Families of rows that turns and mirrors carry onto each other, the same ones carrying the whole set onto itself: the rest of each named row's family, in list order:
4 families of 8 rows:
des: [ 20  -7   9 -32 -19  16   2 -10]
pofes: [ 35  15  -8  15   7  23  -2 -14]
vurog: [ 12 -18   5  -7  23   5  16  22]
gili: [ -6  14   3  32  17 -10   1  12]
malum: [-23  -8  20 -14  -8 -15  -2  11]
fek: [  3  25   8  -2 -18  10  31  10]
Veti: [-24   2  19 -15  -8 -16  -4  14]
pitar: [ -1  26   9  10 -24  -1 -15 -26]
Rof: [  2 -22   3  -2  12  -3 -32 -15]
Mun: [ 21 -14   5  -9  25   2  16  19]
fal: [-10  15   0  31  21  -5  -2   6]
rebe: [ -9  21   8  10 -26   8 -19 -21]
mik: [ 35   5  -6  16   7  25   2 -18]
Ziv: [  6 -20  -1   0  10  -5 -34 -14]
vog: [  8  28  10   4 -14  12  28  12]
nevon: [ -1  26   8   8 -24   4 -19 -25]
sotal: [-9 14  4 34 18 -6 -6  7]
Vut: [ 37   7  -5  15  11  22  -1 -16]
kem: [ 17  -7  10 -31 -19  19  -5 -15]
gigu: [ -7  22   8  13 -25   2 -21 -20]
vifor: [-4 13  2 35 12 -8 -2 14]
tek: [-25   0  18 -13 -13 -13  -2  13]
labed: [  6  27  14   2 -11  14  31  11]
muk: [  6  28   2  -4 -16  12  28  11]
veg: [ 36  15  -3  14   9  25  -6 -12]
fepi: [ 16  -6  10 -34 -13  17  -2 -16]
mibiz: [ 12 -18   4  -8  23  10  12  23]
Bazi: [ 20  -8  13 -30 -22  15  -1  -8]
bame: [ 17 -15   5 -12  24   8  17  17]
rolib: [  5 -21  11   5  15  -2 -32 -14]
Lupuz: [-25  -8  16 -13 -10 -16   3  10]
repaf: [  7 -19   6   3  17  -1 -34 -12]

Which other rows belong to the same family as tek? des, vurog, Rof, vog, nevon, sotal, Vut
Which other rows belong to the same family as kem? pofes, gili, malum, fek, gigu, bame, repaf
Which other rows belong to the same family as Ziv? Veti, pitar, fal, mik, labed, mibiz, Bazi
Which other rows belong to the same family as Lupuz? Mun, rebe, vifor, muk, veg, fepi, rolib

Families of rows that turns and mirrors carry onto each other, the same ones carrying the whole set onto itself: the rest of each named row's family, in list order:
8 families of 5 rows:
vob: [  5  29  -8 -13 -14  -8  31 -28 -41]
lik: [ 18  -7 -15   1   2 -41  -9 -11   4]
ripun: [ -1  32 -13 -10 -22  -8  32 -26 -32]
Kele: [  4  31 -14 -15 -16  -2  30 -24 -39]
teni: [ 12   5 -33 -46  -7 -17  44 -11  -5]
varo: [ 13   0 -11   3  -2 -34 -10 -16  10]
nipe: [ 14  -6  -9   3  -5 -36 -10 -19   4]
kide: [  3 -14   3 -33  17  -4   5  12  -9]
dul: [ -1 -14   6 -31  14  -8   0  12  -7]
Dis: [-11  -5   1 -32  22  -6  11   9  -8]
zamud: [  8  13 -33 -45  -3 -27  47   1  -9]
balo: [  1  -4   0 -33  21  -4  12  15  -3]
rito: [ 10  -9  -3  -2   4 -36 -13 -15   3]
Totor: [ 10  13 -26 -55  -9 -18  40  -3  -3]
Dof: [  4  -8   1 -36  24  -4   4   3 -10]
baf: [ 10   8 -35 -48  -5 -24  43  -5  -6]
Gez: [  2 -11   1 -40  19  -9  14  11  -2]
pazo: [ 11  14  -2  -4 -33 -37   3  17 -34]
gotul: [ 20  17   2 -13 -36 -40   4  16 -29]
tuto: [ 14   8 -33 -47  -5 -17  41  -4   0]
Fid: [ 15  16  -7  -7 -34 -47  -3   8 -29]
Zinob: [  5  29 -15 -16 -11   0  35 -23 -39]
nuvu: [ 18  22   5 -14 -28 -43  -2  14 -31]
pesot: [ 12  -4  -2   1   2 -37  -5 -15   9]
Bur: [  0 -16  -3 -38  15  -4   5  11  -9]
vize: [ 15  14   2 -12 -33 -48   2   9 -31]
ruda: [ 11   2 -33 -45  -2 -20  42  -3   3]
golig: [ -4  -9  -2 -33  20  -3   4  13 -10]
Lut: [  8  27  -9 -14 -20  -3  31 -22 -41]
laf: [ 14  -6 -12   2  -3 -29 -15 -16   5]
bopas: [ 20  21  -7 -16 -38 -38   6  12 -36]
Zak: [  4  36 -13 -13 -21 -10  28 -16 -43]
fizin: [ 10  17 -31 -43  -3 -14  47  -9  -5]
zerug: [ 16  15  -6 -13 -39 -39   3  13 -34]
sesi: [  7  35 -11  -9 -10 -16  30 -27 -40]
Lub: [ 22  16  -6  -9 -39 -37   2  12 -28]
kanin: [  9  18 -37 -45  -2 -19  41  -4  -6]
fulot: [ 14   0 -10   2  -9 -37 -13 -21   2]
tilu: [  0  34 -13 -15 -16 -13  25 -24 -45]
sek: [  9   2  -9  -5  -1 -40 -10 -15  14]

Which other rows belong to the same family as bopas? dul, Zinob, ruda, fulot
Which other rows belong to the same family as varo? vob, baf, gotul, golig
Which other rows belong to the same family as tilu? balo, pesot, vize, kanin
Which other rows belong to the same family as ripun? lik, Totor, Dof, pazo
Which other rows belong to the same family as kide? Kele, nipe, tuto, zerug
Which other rows belong to the same family as Dis? zamud, nuvu, sesi, sek

Families of rows that turns and mirrors carry onto each other, the same ones carrying the whole set onto itself: the rest of each named row's family, in list order:
5 families of 6 rows:
mimu: [ 17  -7  11 -45  11  16   3  -3  11 -10   5   0]
Dok: [ 22  -8   2 -45  11  18  14   0  10  -1   1   7]
busol: [ 12   3 -10 -14  17 -13  36  18   3  29   7 -11]
rated: [-18   7 -20 -11 -10  -4  14  -7  12  12 -35 -38]
Tozo: [ 11  -4   9 -42  16  22  15   7  26  -2   7  -7]
nub: [-14  -9  15  23  -8  -4   4  22 -19  -4  -5  13]
sile: [ 26  -9 -12  19 -15  -3  -5  -6  26 -18   1  -8]
Moz: [-24   2 -17  -5 -21   6  11 -14   9  15 -39 -25]
bigi: [ 35 -11  -8  11 -14   0  -6  -3  23 -17   3 -12]
Mudil: [ 28  -4  -7  15 -16   3  -3  10  16 -28 -10  -4]
tif: [ 32 -11  -8  11 -17  12   5 -13  23 -16   3  -8]
mapu: [ -3   0 -16 -14  18  -5  35  20   1  31   3 -22]
Loni: [  5   5  -9 -26  18 -10  33  15   7  31   8 -15]
kifo: [-21   5 -12 -10 -13   3  22 -15  10  16 -39 -29]
Riz: [  9   4 -10 -14  19  -6  38  17   4  36  -5 -14]
rivi: [ 19  -6  -1 -39  17  23   5  -8  11 -13   3   7]
bupil: [ 12  -8   8 -50  11  20   6  -2  12   0  -3   2]
Bev: [-29  -2   8  12  19   2 -16 -11  18  18 -30   8]
Fef: [-24  -1  18   9  20   7 -24   1  17  15 -25  10]
gog: [-27  14  -4   2 -12   9   9 -16  14  24 -29 -30]
Dulun: [-26   0   0  13  25  10 -23  -3  15  15 -24  11]
sobam: [-13 -21   7  13 -12   1   4  23 -20 -10   6  10]
dufed: [-25  -2  -3   6  30   6 -18  -6   4  11 -38  -2]
lig: [-25   1   2   6  30   4 -18  -8  20  19 -26  11]
bidig: [ 24 -15 -11  17 -16   2   2  -3  22 -22   9  -2]
pak: [ -9 -25  13  27  -4   7   6  12 -10 -13  11   0]
Gegep: [ -8 -21   9  20 -14  -5  -3  21 -16 -10  -2   9]
vota: [-26   5 -22 -10  -9   2   6 -13   9  20 -38 -26]
fiko: [ 17  15 -13 -22  17   1  31  14  -9  25   0 -11]
diz: [-22 -15   4  21  -9   2   2  20 -17 -11   3  10]

Which other rows belong to the same family as busol? sile, Moz, bupil, sobam, lig
Which other rows belong to the same family as mapu? rated, nub, tif, rivi, Fef
Which other rows belong to the same family as Dok? Loni, Bev, bidig, Gegep, vota
Which other rows belong to the same family as diz? mimu, bigi, kifo, Riz, Dulun

Families of rows that turns and mirrors carry onto each other, the same ones carrying the whole set onto itself: the rest of each named row's family, in list order:
9 families of 4 rows:
duf: [ 11 -37  -1  21 -35 -39  -6  18 -12]
gole: [ 32  -1 -19   2  -3  12  37  15   4]
bosar: [  3 -47  -4  -6  -7 -15  18  42 -27]
puvas: [ 29   7  22  16 -33  -4   9  10  -1]
Temi: [  6 -25  30  14 -25 -38   9  15 -11]
sorol: [ 11 -28 -12  13  13  -5  -9  39 -16]
befam: [  7 -48  -3   8  -6 -33  16  45   5]
momek: [ 30 -11  -9  25 -39 -26  16 -10   7]
gesag: [ 18 -26  -9  -5 -12  13   9  46 -23]
kiv: [ 26 -27  -9  11  -3   9  55   0 -11]
lup: [ 28 -24 -26  21 -12  -6  48  -7   0]
Rup: [ 34 -21 -41   8 -21   1  31   5  -2]
Zafa: [  4 -25  24  14 -14 -29  -5  35 -12]
Dabuf: [29  7  0 28  0 -8  6  2 10]
Lur: [ 29  -8 -25  13  14  12  15  20  -2]
Favat: [ 25   8  19  20 -20 -19  17   2  11]
bakid: [ 54 -21 -18   2 -19  13  26   7  -9]
puruz: [ 12 -20  23  10 -28 -12  -8  37 -20]
zitak: [ 23 -19  22  27 -20 -16  40 -12  -5]
Zede: [  9 -53  -3   7   0  -1  36  26 -30]
zud: [ 12 -13  15  28  -2 -25 -14  20  -3]
Gosu: [ 11 -33 -15  -6   4   1  15  48 -20]
Disub: [ 29   1   9  12 -23 -14  39  -9   6]
vir: [ 11 -53 -30  12  -3  -9  34  23 -20]
kofa: [ 30 -13 -10  15 -11 -19  42   8  28]
Gugel: [  2 -51   3  25 -19 -37  12  20 -19]
nupa: [ 20 -36 -27   0   1 -10  39  35  12]
lomo: [ 49 -13  14  18 -35 -12  10  -4  -3]
Tedez: [ 14 -49 -33   4 -17 -13   8  32 -21]
Lapi: [ 26 -21 -24  -8  -3   9  47  17 -10]
bami: [ 32 -40  18  12 -31 -22 -10  23 -21]
luf: [ 18 -23   7  34 -27 -35  27 -11   1]
dofad: [ 36   1 -11   1 -18  21  26  19  -6]
nuveb: [ 15 -25  13  22 -19 -42  19  19  22]
pobal: [ 35 -48 -13  -4 -16   2   6  34 -28]
Rudib: [  5 -45  28  22 -15 -26  20  15 -22]

Which other rows belong to the same family as befam? kofa, nupa, nuveb
Which other rows belong to the same family as bakid? lomo, bami, pobal
Which other rows belong to the same family as gesag? puvas, puruz, dofad
Which other rows belong to the same family as gole? Zafa, Favat, Gosu
Which other rows belong to the same family as Zede? kiv, zitak, Rudib

Families of rows that turns and mirrors carry onto each other, the same ones carrying the whole set onto itself: the rest of each named row's family, in list order:
3 families of 6 rows:
tivin: [ -8 -18  13  18  -8   6 -37  25 -11   7  -2 -27   3 -30  -6]
mab: [-10   1  27 -30  -1 -12 -19  30 -13   0 -11 -14  -2 -48  -3]
Zino: [ 22  -1  16  17 -22  21  12 -13  -6   6  -8  -3 -18   5 -56]
Peg: [  4   9  23   0 -22  15   5  -9   8 -17   1  19 -15 -23 -58]
Gugi: [  6   2  20   9  27  -7  13  22 -13  40  -2 -21  12 -17 -18]
biluk: [ 15  13   2 -37 -17  11   6 -11 -13   3  10 -17 -40  -4 -19]
dofur: [ 16  18  16 -24 -11  12  28 -13 -12   6  -8  10 -19  -8 -51]
Papog: [ 16  -5   6 -14  10  -9 -14  20 -29  25 -15 -40  -9 -18  -1]
Lukan: [-10  20  35 -17  23 -24  -7  29 -10  -5 -12   2   6 -30  -4]
vazer: [ 10  10  13   8  29 -14  -4  19 -26  23 -13 -25   2   4  -1]
tozik: [  1  -9  38  30  12  -9  -8  31   7  15  -1 -15  14 -30 -27]
geli: [  2   7  17  21 -25  24   2 -11 -14  -2  -3  -4 -19  27 -29]
zufuv: [ 14  31  10 -27  -2   3  15 -14 -16  -8  -4   6 -30  10 -27]
ler: [ -4  17  38  -3 -27   5  -5  -1   6 -35  -5  17 -22  -6 -35]
tam: [  2  11  27  -7  30 -20   3  26   3  12   4  -4   9 -44 -23]
sut: [  3   3  34 -24 -39   7  -9   4   8 -25   5  -6 -35 -22 -26]
puba: [-14  -2  29  34   8  -4 -27  28  -5  -1  -4  -9  13 -14  -8]
dif: [ -1  -9  17   4 -43  30  -5  -4  -8   5   9 -22 -27   6 -21]

Which other rows belong to the same family as Peg? Zino, Gugi, dofur, tozik, tam
Which other rows belong to the same family as ler? Lukan, vazer, geli, zufuv, puba
Which other rows belong to the same family as sut? tivin, mab, biluk, Papog, dif

